The rows of D fall into a few groups, and each row is roughly a mix of its group's hidden directions.
D (156 x 10):
6 -10 -9 -16 -27 19 -46 14 19 43

34 36 -14 -18 -8 -15 36 26 -28 -3

22 5 16 -1 20 16 -5 25 -62 -12

-27 9 -11 -2 -15 5 -42 -17 -44 29

41 12 -9 6 25 0 2 31 -49 -9

18 28 -15 24 -17 31 2 33 26 -33

-2 -5 -23 8 -5 5 51 24 37 28

-18 -24 31 -19 24 -16 -31 -37 23 11

3 9 -17 7 -55 38 3 -23 -25 1

32 21 -9 -31 11 -6 46 14 16 -28

-9 7 16 -10 -27 -23 -51 -27 -31 -1

7 -2 -42 1 -39 -26 26 -31 -10 15

-36 -25 7 9 -48 12 -1 -22 -1 32

4 21 48 7 43 27 5 13 -2 -21

26 23 1 -11 7 -4 -17 25 -59 -16

-2 -8 -49 1 31 4 32 -27 27 -4

-14 13 41 -10 -44 16 -31 22 -12 -2

-13 -8 -30 15 18 42 23 -25 12 -36

-7 12 -17 -30 -7 -14 -27 -23 48 -29

6 6 17 -35 -26 -54 2 8 14 24

-15 -17 8 -24 -1 -14 -3 29 61 -11

-15 0 -5 -37 -58 -1 9 -26 4 13

8 23 -25 -6 -8 -4 6 -6 54 -41

-20 4 19 39 -13 11 -34 -34 -35 -6

21 7 4 1 -39 12 40 -7 -45 -13

7 -10 -38 28 -32 -20 18 -28 24 25

-27 -2 27 -45 -46 -14 -4 -8 10 2

-12 23 -17 -33 -16 -28 -50 1 12 -17

-29 -27 -14 -19 7 -5 -1 -49 27 26

-52 21 -25 -7 -20 1 4 -29 -29 12

13 9 -18 26 39 -21 -27 34 -29 -6

-13 -22 -38 -15 22 -31 -9 -21 -36 19

1 -3 35 27 53 -6 -1 -18 -30 1

-45 -15 5 -13 -24 -15 -11 -8 46 22

-29 34 -31 15 -12 23 30 0 -35 5

-38 14 13 -5 -47 -7 -39 19 8 5

5 4 -10 -24 -64 5 -6 7 9 31

8 -9 -1 -27 -30 -43 4 -23 43 -5

9 -21 45 -25 29 -5 -22 -12 17 33

-12 -3 -3 -24 -3 -20 -59 18 -28 17

3 -6 5 -43 -1 -42 -24 16 35 -18

28 31 -27 -31 -39 -23 20 1 -1 11

-34 21 -12 1 15 15 41 -23 -39 -5

42 -7 4 -1 13 42 33 9 -8 32

19 -11 27 -11 29 19 -27 28 40 19

1 4 -11 -46 -18 -28 -13 -36 34 -5

-12 -29 -18 -25 16 -21 36 -30 23 -26

-7 26 -3 -19 -22 -1 13 19 55 -30

-22 -5 -20 8 24 10 16 -34 50 21

-17 -26 27 -24 32 -1 -17 -42 -2 -24

4 49 8 -18 9 -9 1 -4 24 -49

28 3 48 -23 28 28 27 3 6 7

-36 4 -41 -20 29 -13 -14 -26 -16 22

34 -11 -41 17 -21 -21 7 8 -31 28

13 3 -6 24 62 -19 17 3 11 -25

-15 -26 14 43 2 25 -37 22 -10 23

9 35 4 20 -30 -12 -36 28 -30 -16

0 26 -27 -18 -24 -2 31 -9 49 -15

-41 -21 10 7 -40 15 -9 -29 -6 30

-23 -7 5 54 14 27 -23 29 -14 -5

-15 -4 2 30 22 46 -20 -1 -39 17

-17 -36 38 -4 27 22 17 -35 10 12

-17 12 -30 25 1 23 -5 27 35 -40

-19 12 7 28 -33 -4 5 -7 58 -10

1 9 16 16 -70 -11 -1 0 -10 -18

5 27 -30 1 -46 -9 -21 39 2 13

-26 1 -10 -6 -23 18 -40 11 36 -37

14 -7 -51 12 -28 -12 22 26 -1 30

-42 -15 -2 -2 -17 -20 17 9 35 42

-22 10 -19 -15 -41 -27 -43 5 23 3

42 29 -23 20 -22 9 21 33 -14 15

39 19 35 -11 -5 12 -47 12 8 15

6 -19 14 18 -8 38 41 -11 -42 8

26 -7 -15 4 11 -2 60 10 -4 35

12 25 -18 18 -24 7 20 -18 -21 -53

2 -32 40 -18 -8 -23 -4 1 34 -36

20 -2 -28 -10 10 10 31 -28 -50 16

15 4 25 19 9 21 -22 27 13 54

37 -7 41 -20 29 18 10 18 0 30

-27 24 -14 1 -56 -10 -28 5 3 22

13 48 5 6 -45 -9 13 -22 -22 -16

1 -9 1 -38 -14 -25 -21 7 56 -7

-4 -9 -27 -33 -26 -6 25 -22 38 28

-11 -16 -39 19 18 -11 13 0 -48 -28

-36 -25 7 -24 -6 1 0 -18 56 2

19 -12 16 -35 -19 -35 -1 32 26 -27

-16 -10 8 -30 15 -4 -62 -11 21 -8

-28 20 -1 26 -26 -1 -8 -4 58 1

-16 29 -44 -21 -36 -18 -11 -8 -23 -13

8 2 12 34 33 22 -36 12 -38 -12

6 4 -18 25 36 22 7 28 -23 -43

-38 -9 33 -22 -25 -17 -30 8 -25 20

27 11 10 5 38 7 -10 49 -28 -16

11 19 6 7 40 19 13 47 -24 -23

-24 -18 -1 -16 -1 -33 -50 -6 34 12

17 -54 11 6 11 -21 3 -44 -8 -10

13 -24 27 8 -12 25 26 -42 -5 35

8 30 11 11 -28 8 9 47 18 36

-31 3 33 -11 4 20 40 23 34 11

-17 -16 -20 34 7 -9 -45 -20 -5 36

24 -33 -44 6 24 -5 -29 6 -26 -15

-39 -8 -2 -3 19 35 -39 22 28 -2

-26 13 7 -8 59 17 -18 -19 25 -8

5 -36 25 -24 52 -2 2 -18 9 -20

-2 -25 21 -22 28 -25 22 3 50 6

11 -10 -5 -2 -39 -20 -34 -43 -6 29

-8 -10 1 -18 -48 -44 -6 6 -4 34

9 21 8 -7 15 19 -12 12 -66 -8

22 -22 -23 15 52 -4 -23 -20 -4 -25

33 -18 -12 15 36 19 49 10 -6 7

7 -2 3 14 54 -17 28 -5 23 -34

-20 -9 39 -3 22 -13 -35 34 -16 -28

0 -39 17 -18 40 -11 -27 -10 -36 0

19 17 -20 12 39 -25 29 6 35 -24

-1 -1 -7 -25 -27 -33 -9 -58 8 4

-1 5 34 21 -17 40 -19 -13 -36 25

18 1 25 -13 23 25 45 4 38 15

-32 -12 -46 22 -4 -25 -4 -23 -19 -27

-3 -1 -25 16 -14 -1 20 58 1 34

-2 -21 3 -35 -21 -23 22 2 53 -5

-10 -27 -24 -14 -32 -31 -41 -14 -10 21

-19 -15 -6 -23 -39 -22 21 -28 21 34

-8 -7 28 4 46 17 -10 39 -29 -14

-1 7 -3 -29 -52 4 -2 12 33 33

-23 -34 -48 1 -2 -13 28 -9 30 8

-10 -1 -8 -28 -31 -26 -42 17 37 6

36 -5 -1 -13 -22 -13 -9 12 12 59

-3 -9 27 20 48 33 -13 24 -25 0

-2 18 -8 -31 -52 -2 9 -2 34 26

28 4 -7 -20 -14 -20 49 -16 37 -13

-20 -21 -9 -3 -10 -23 -5 -26 60 11

-7 3 -1 -44 -25 -33 23 36 9 20

22 -29 14 11 5 23 56 25 7 1

-13 23 10 -35 -41 -8 -8 9 33 31

-40 -22 -27 -46 0 -18 -11 8 20 -15

16 32 32 37 12 23 -15 35 7 -14

20 17 -14 31 7 24 11 10 -56 12

39 29 -22 39 -1 27 17 9 19 11

26 4 -21 29 39 -30 3 -5 -40 -1

-10 46 3 -2 -27 6 -2 17 15 -50

26 12 -10 31 -28 -10 -35 45 5 -3

16 15 -25 4 -22 32 42 -13 -17 35

36 -23 26 -15 31 0 19 15 38 -15

-41 -12 -35 5 -38 -31 -10 -17 13 8

-2 27 -26 -6 -35 -36 2 4 33 -31

-44 -32 25 -23 23 -15 -2 -19 26 -10

31 28 -16 -11 -8 -21 41 12 24 -32

-36 -36 14 -23 16 -9 2 -21 42 13

-23 -33 -2 14 21 46 -29 3 -27 -2

-38 -34 18 15 -14 8 -36 6 10 34

-15 -24 18 23 31 26 -50 6 10 -7

1 6 63 -15 29 17 2 20 -12 10

-22 14 -15 -33 -28 -40 28 -12 23 -12

17 42 -12 38 4 24 14 1 3 -39

36 9 0 -48 -1 2 -1 42 2 23

11 19 -8 -25 -17 -38 49 18 11 -16

Each list below has three rows that fit no group; the rest each fit one group, if only roughly. Name those rows in the order they come.
- z_717: -8 -26 6 -27 -4 -11 31 -29 50 -8
- z_856: -14 4 -4 -8 -23 14 51 -29 38 6
- z_806: -22 9 -49 -22 -13 -24 -18 -9 24 -29
- z_412: 23 11 -30 1 -20 -26 30 -39 -27 -15
- z_905: -31 -28 -16 -35 4 -28 -3 -17 41 -3
- z_982: 6 3 -24 21 0 -6 -31 0 -60 18
- z_855: 2 -7 -35 -12 -19 -23 12 -39 -25 38
- z_143: 5 4 -44 -18 -23 7 49 0 27 -1
- z_154: 20 22 -13 29 23 27 -24 41 10 -22
- z_477: 0 20 -16 -5 5 -14 16 24 36 -55
- z_641: 12 35 10 3 -61 7 -14 13 -20 -8
- z_245: 21 6 -11 2 50 26 14 35 -29 10
 => z_806; z_905; z_143
- z_488: 28 13 -37 28 -3 6 16 48 -18 8
- z_169: 14 15 -47 47 -14 22 19 -4 -6 -10
- z_357: -9 -5 20 -7 -20 -21 5 0 68 5
- z_271: -21 -18 12 0 53 1 10 3 -34 -32
- z_874: 17 50 -10 3 -32 -22 -5 29 14 -23
- z_888: 3 -20 43 -34 7 13 -43 8 -19 11
- z_678: -27 -27 39 12 4 20 -2 -4 42 27
- z_179: 3 15 39 13 -26 25 -26 18 -24 34
- z_77: 7 -2 17 -2 -43 16 -37 41 5 24
- z_612: 22 40 -5 -5 -44 -6 28 -15 19 23
 => z_169; z_357; z_678
- z_793: -56 -5 -4 -9 -37 -34 -6 -3 12 7
- z_157: 36 20 -19 15 -35 -9 18 5 0 46
- z_2: 1 24 -8 36 9 18 41 13 -40 -15
- z_761: -1 28 -18 28 -9 -2 -9 9 -51 -35
- z_945: 15 -7 21 21 -2 18 -5 61 -26 14
- z_348: -22 3 -22 -1 27 -18 56 10 14 -24
- z_599: 0 -29 17 -31 -2 2 2 21 44 39
- z_808: 5 -14 19 -15 -1 -22 -62 -25 -10 10
- z_587: -43 -14 6 -14 0 -17 -40 -8 36 -20
- z_336: -10 7 39 11 5 19 29 16 52 -1
- z_607: -17 -12 -7 46 24 13 2 9 -50 -9
- z_483: 12 7 -52 14 24 11 10 22 34 -21
 => z_348; z_336; z_607
- z_824: -5 -6 5 -17 -5 20 42 42 -7 41
- z_706: -5 33 18 4 -19 4 -18 -37 43 -27
- z_64: -32 -10 10 -48 -25 -27 -22 -4 -9 24
- z_479: 19 32 8 27 30 32 17 35 13 -17
- z_114: -23 -13 20 -37 16 -28 -30 -20 23 -26
- z_17: -23 -3 7 -11 -16 0 -53 40 -25 6
- z_873: -3 -40 23 -47 16 -5 15 0 34 -4
- z_787: 12 -16 6 -27 32 13 23 -22 -49 -15
- z_774: -25 -17 13 -13 10 -30 -40 -30 34 -7
- z_625: -15 6 0 -5 63 9 -16 16 -32 13
- z_246: -32 -14 40 -24 13 -11 -12 -30 -17 32
- z_224: -26 -13 -21 -6 2 -31 -5 24 53 -16
- z_252: 1 -9 21 -31 32 6 -9 13 52 22
- z_130: 6 -12 12 34 38 47 -9 17 20 11
- z_919: 4 -16 8 2 -17 12 23 -51 -41 -20
 => z_625; z_224; z_252
- z_820: -36 -7 5 26 -30 4 -41 -6 -35 -7
- z_487: -47 -24 -23 1 -41 -2 -4 -24 -20 10
- z_984: -7 -22 22 8 67 -6 -3 -2 -21 -5
- z_969: 20 36 34 -3 -12 17 26 20 -40 5
- z_746: 24 8 -17 24 0 -12 33 -34 -30 -35
- z_534: -23 -10 17 21 35 10 -32 19 -28 -34
- z_209: -51 -4 17 -8 4 -16 -25 -38 19 -18
- z_553: 14 -33 -22 0 11 -28 24 -41 -29 16
- z_111: 9 6 -1 -29 21 -13 -30 17 57 8
- z_659: 23 27 7 -16 31 -19 -38 2 -30 -29
- z_259: -37 -26 15 -23 17 -6 -14 -44 -18 22
 => z_820; z_487; z_111
- z_309: 0 -56 -10 14 38 -4 2 -29 5 -16
- z_644: 28 -4 4 -27 22 10 51 -9 32 -12
- z_116: 15 11 30 -1 -46 20 -2 26 30 26
- z_712: 19 32 -26 23 -12 0 21 -8 -48 -23
- z_310: -22 -22 -16 -30 -11 -41 -44 1 -9 -6
- z_640: 19 -46 -28 4 12 29 7 -6 12 39
- z_942: 26 -10 42 -20 33 -3 -24 -37 -3 1
- z_175: -27 16 -45 11 -12 -29 -17 -8 32 -23
- z_171: 2 -37 34 8 27 39 -14 20 4 25
- z_629: -2 -2 -18 26 -44 -1 36 -17 37 9
 => z_309; z_310; z_175
- z_126: 19 -34 -7 25 49 17 30 -14 10 -6
- z_450: -27 -19 11 -11 -9 -19 -7 5 51 39
- z_266: 19 11 10 14 -28 29 39 44 -10 1
- z_420: -17 -20 35 23 25 11 -11 -2 -11 51
- z_737: 15 -27 20 42 25 30 -2 22 -26 13
- z_747: -10 21 30 -1 -16 -20 -43 28 15 -33
- z_715: 5 6 14 -34 -16 -47 -25 -5 -34 20
- z_89: 23 31 -3 14 -36 -10 38 7 -36 -11
- z_43: 27 15 31 19 45 13 -25 3 -28 -14
- z_834: 6 7 -5 2 17 14 54 20 36 -27
- z_133: 1 0 18 -9 -52 -8 -2 -16 43 28
- z_500: -9 7 -10 -46 -30 -42 -15 -19 20 -2
 => z_420; z_89; z_133
- z_779: 23 -8 -10 46 35 23 32 -16 -11 5
- z_121: -15 -7 -49 12 -30 -19 -16 30 -28 2
- z_182: -27 -41 36 -22 27 12 -4 5 24 16
- z_16: -3 22 4 18 34 14 28 20 -46 -22
- z_56: 2 38 4 46 -41 -9 -15 -11 -7 -18
- z_470: 18 6 17 2 46 -1 33 45 5 -7
- z_988: 14 12 -4 1 -39 -19 6 20 9 57
- z_796: -28 -22 -25 -2 -11 -28 -11 -27 -37 32
- z_441: 5 10 16 18 2 4 6 -22 68 -14
- z_262: 29 -27 -28 -1 -13 -3 28 -32 -16 37
- z_61: 20 3 12 16 22 -12 0 -41 -49 -22
 => z_470; z_796; z_441
- z_671: -10 -24 -3 -37 -9 -30 3 -21 50 -8
- z_768: 12 -17 -33 10 -23 9 31 0 -33 41
- z_605: -7 -15 -6 -22 -24 -44 -1 -32 34 23
- z_965: -2 -18 -9 -4 13 -14 21 -12 -66 -15
- z_785: -4 -8 26 -1 -41 -1 -10 5 58 -6
- z_908: 3 18 20 -25 -51 -11 5 -36 -7 22
- z_949: 9 -7 25 -8 -36 25 18 18 51 -6
- z_527: 4 1 4 8 23 34 -26 57 -16 6
- z_468: 51 29 -13 31 -16 4 26 14 13 -11
- z_635: 26 -3 -13 0 29 -1 39 -34 40 2
- z_122: -11 45 13 16 -4 23 21 -14 -3 -47
- z_44: 2 3 -52 24 0 -2 15 -2 -43 25
- z_66: -14 -16 38 -27 29 17 8 17 42 -12
- z_773: 13 -9 -33 -12 -56 -15 -16 19 -22 9
 => z_605; z_785; z_44
- z_811: 31 37 -24 33 3 29 -18 3 -21 -18
- z_414: 40 8 7 45 10 7 24 26 -27 -13
- z_315: 12 4 -6 2 -14 0 27 41 -54 16
- z_399: 11 17 -35 5 -10 -20 14 -21 -34 -46
- z_90: -28 -15 -6 -32 -27 -40 -16 -34 2 -16
- z_637: 30 -8 6 26 28 44 17 -17 -19 -26
- z_736: -2 8 27 9 41 32 0 22 37 -24
- z_372: 10 -32 -14 -27 -30 -25 -8 1 -3 49
- z_70: 16 36 -1 2 -26 2 7 39 43 -18
- z_628: -7 -19 -13 45 10 9 8 12 -55 -2
- z_734: 16 40 -26 -10 -2 4 52 18 -2 -17
- z_579: 4 -11 -2 -6 56 -17 -19 -37 18 -18
- z_575: 31 -13 11 -27 25 19 46 -19 -21 -9
 => z_90; z_637; z_628
